Named turns come first, each shown by rows before and after it. Which turns, in which order, take the first row of each pair that follows to the second? Write the first one first, as in the answered first pair.
k913 (before -> after):
[-0.49  1.28  2.10 -1.07 -0.63 -0.52 -0.99  0.57 -0.67 -1.19  0.75  1.62
 -0.69 -0.10 -0.89  2.37  1.55]  ->  [-0.40  0.94  1.67 -1.67 -0.74 -0.65  0.10  1.09 -0.23 -0.73  0.59  2.71
 -0.27 -0.28  0.74  2.03  0.26]
[-1.11 -0.24 -1.40 -0.47 -1.47 -0.80 -0.36  0.37  0.24  0.30  1.98  2.75
 -1.46  0.87  2.44 -1.13 -0.45]  ->  [-1.41 -0.19 -0.94  0.80 -1.57 -0.45 -1.68 -0.40 -0.38 -0.51  2.31  0.92
 -2.11  1.83 -0.16 -1.13  1.59]
[-1.58  1.53  0.89  0.08 -0.97  0.42  1.67  0.44  0.88 -0.08  0.63  0.94
 -0.01  0.01  0.38 -0.90 -1.53]  ->  [-1.75  1.43  0.88  1.12 -1.32  0.50  0.94  0.18  0.59 -0.18  1.00 -0.26
 -0.51  0.74 -1.35 -0.97 -0.40]
k297 (before -> after):
[ 0.61 -1.15  1.38  1.29 -0.61  0.64  3.56  1.24  2.92  1.30 -0.66 -0.96
  2.32 -1.00 -0.44  0.26 -1.20]  ->  [ 1.47 -4.12 -0.12  2.28 -0.90 -0.75  1.34  2.03  1.53  1.32 -1.02 -0.67
 -0.13  0.36 -0.33 -0.52  1.64]
[-0.54 -1.52 -0.41 -0.25 -0.04 -1.08 -1.65 -0.86 -0.15  0.56 -1.12  0.05
 -1.39  1.90 -1.07  0.67  1.80]  ->  [-0.76  1.17  1.34 -1.62  1.16  0.40 -0.12 -1.34  0.81  0.45 -1.42 -0.02
  1.20 -0.13 -0.81  1.73 -0.26]
[-1.00  0.19  2.73 -1.60  0.49  1.03  1.49 -0.97  1.57  0.02 -1.23  1.44
  0.24 -0.87 -2.08 -0.60  0.71]  ->  [-1.07 -1.46  1.11 -0.41 -1.01 -0.01  0.42 -0.53  0.99  0.13 -0.48  1.43
 -1.77  1.01 -2.57 -1.90  1.94]
[-1.14  1.74  0.67 -2.04 -0.61  0.14  1.73  0.05  0.69  0.31  1.32  2.35
  0.49 -0.46  0.69  0.26 -1.89]  ->  [-0.29 -1.40 -1.00 -0.78 -1.35 -1.40 -0.51  0.82 -0.55  0.18  1.26  2.75
 -2.21  1.29  0.71 -0.88  0.79]
k614 (before -> after):
[ 0.55 -1.97 -1.46  2.32  0.09 -0.58 -0.16  0.06 -0.40  0.39 -0.59 -1.64
 -0.06  0.88 -1.01 -0.80 -0.58]  ->  [ 0.60  0.03  0.01  0.66  1.42  0.39  1.05 -0.53  0.13  0.43 -1.25 -1.17
  2.11 -1.16  0.02  0.09 -2.29]
[-2.25  1.90  1.38 -1.31 -0.92 -0.44 -1.94  0.20 -0.82 -0.66  2.03  2.65
  0.38  1.52  1.50 -0.93  2.04]  ->  [-1.34 -0.94 -1.40  0.22 -2.04 -1.49 -0.74  1.30 -0.34  0.90  0.83  2.46
 -0.30  2.69  2.23 -2.28  0.78]
[ 0.70  2.06  3.33 -1.14 -0.73  1.98  0.36 -1.65  0.52  0.69  0.82 -0.22
 -1.98  0.21  1.29  1.37  2.02]  ->  [ 1.21 -0.75  0.85  0.44 -2.43  0.60  0.10 -0.69  0.50  1.49  0.67 -0.70
 -3.53  2.19  1.14 -0.03  2.26]
Pairs:
Between the rows of a pair lie two turns.
[-1.79  1.62  2.56 -2.56 -0.65  0.10  0.02 -0.20 -1.39 -2.20  2.91  2.93
 -0.22  0.07  1.63 -0.04 -0.49]  ->  [-0.65 -2.09 -1.32 -0.69 -2.32 -1.73  0.89  1.02 -0.64 -0.60  1.84  2.68
 -1.57  1.65  2.75 -1.86 -1.32] | k297 k614
[-0.62  3.87  1.33 -1.69 -0.83  1.10  1.95 -0.68  1.78  0.28  0.91  2.25
  2.41 -1.34  3.04  0.69 -4.36]  ->  [-0.18 -1.66 -3.00  2.52 -4.05 -1.70 -0.52  0.55  0.65  0.85  1.90  0.96
 -2.78  3.39  1.22 -2.13 -0.98] | k614 k614
[ 1.90 -1.66 -1.55  0.75  1.49  0.03  0.09 -0.20  1.15  2.26 -2.54 -1.01
  1.74 -1.50  0.71  0.18 -1.10]  ->  [-0.62  2.52  1.71 -0.39  1.58  1.61  0.36 -1.56  1.25  0.50  0.05 -1.08
  2.58 -1.61 -1.08  0.97 -0.95] | k297 k614
[ 0.99 -0.32  0.28 -0.59  0.40 -0.49 -1.53  0.99 -0.73 -0.88  0.29  1.33
 -1.13  0.36  0.80  0.51  1.48]  ->  [ 0.54  1.01  0.04 -0.82  0.10  0.44  1.57  0.92  1.06  0.25  0.11  0.66
  0.70 -0.09  1.24  0.20 -2.01] | k614 k297
[ 2.69 -1.14 -0.55 -0.45  2.66  1.65 -1.54 -0.66 -0.01  0.66 -2.92 -0.90
  1.10 -2.13  0.33  1.92  1.41]  ->  [ 2.75 -2.52 -1.52  0.55  1.68  1.03 -2.15 -0.42 -0.17  0.81 -2.60 -1.34
 -0.22 -0.81 -0.26  1.19  2.32] | k614 k614
[ 0.79 -2.23 -1.87 -0.18 -1.12 -2.05 -2.00 -0.76 -0.71  2.06 -2.52 -0.47
 -2.18  0.97  0.63  1.59  0.82]  ->  [-0.65 -1.44 -2.14  0.67 -2.56 -1.84 -0.31 -1.07  0.38  2.38 -1.07 -1.14
 -2.18  2.31 -0.69  0.70 -0.89] | k297 k297
[ 2.19 -1.34 -3.09  0.82 -2.39 -0.42  0.83  0.59  2.24  1.08  1.40 -3.05
  0.20 -1.03 -0.63 -0.71 -1.75]  ->  [ 2.10 -2.14 -2.56  0.94 -2.76 -0.92 -1.59  0.42  0.92 -0.25  2.58 -2.26
 -1.72  0.18 -1.24 -0.57  1.07] | k614 k297
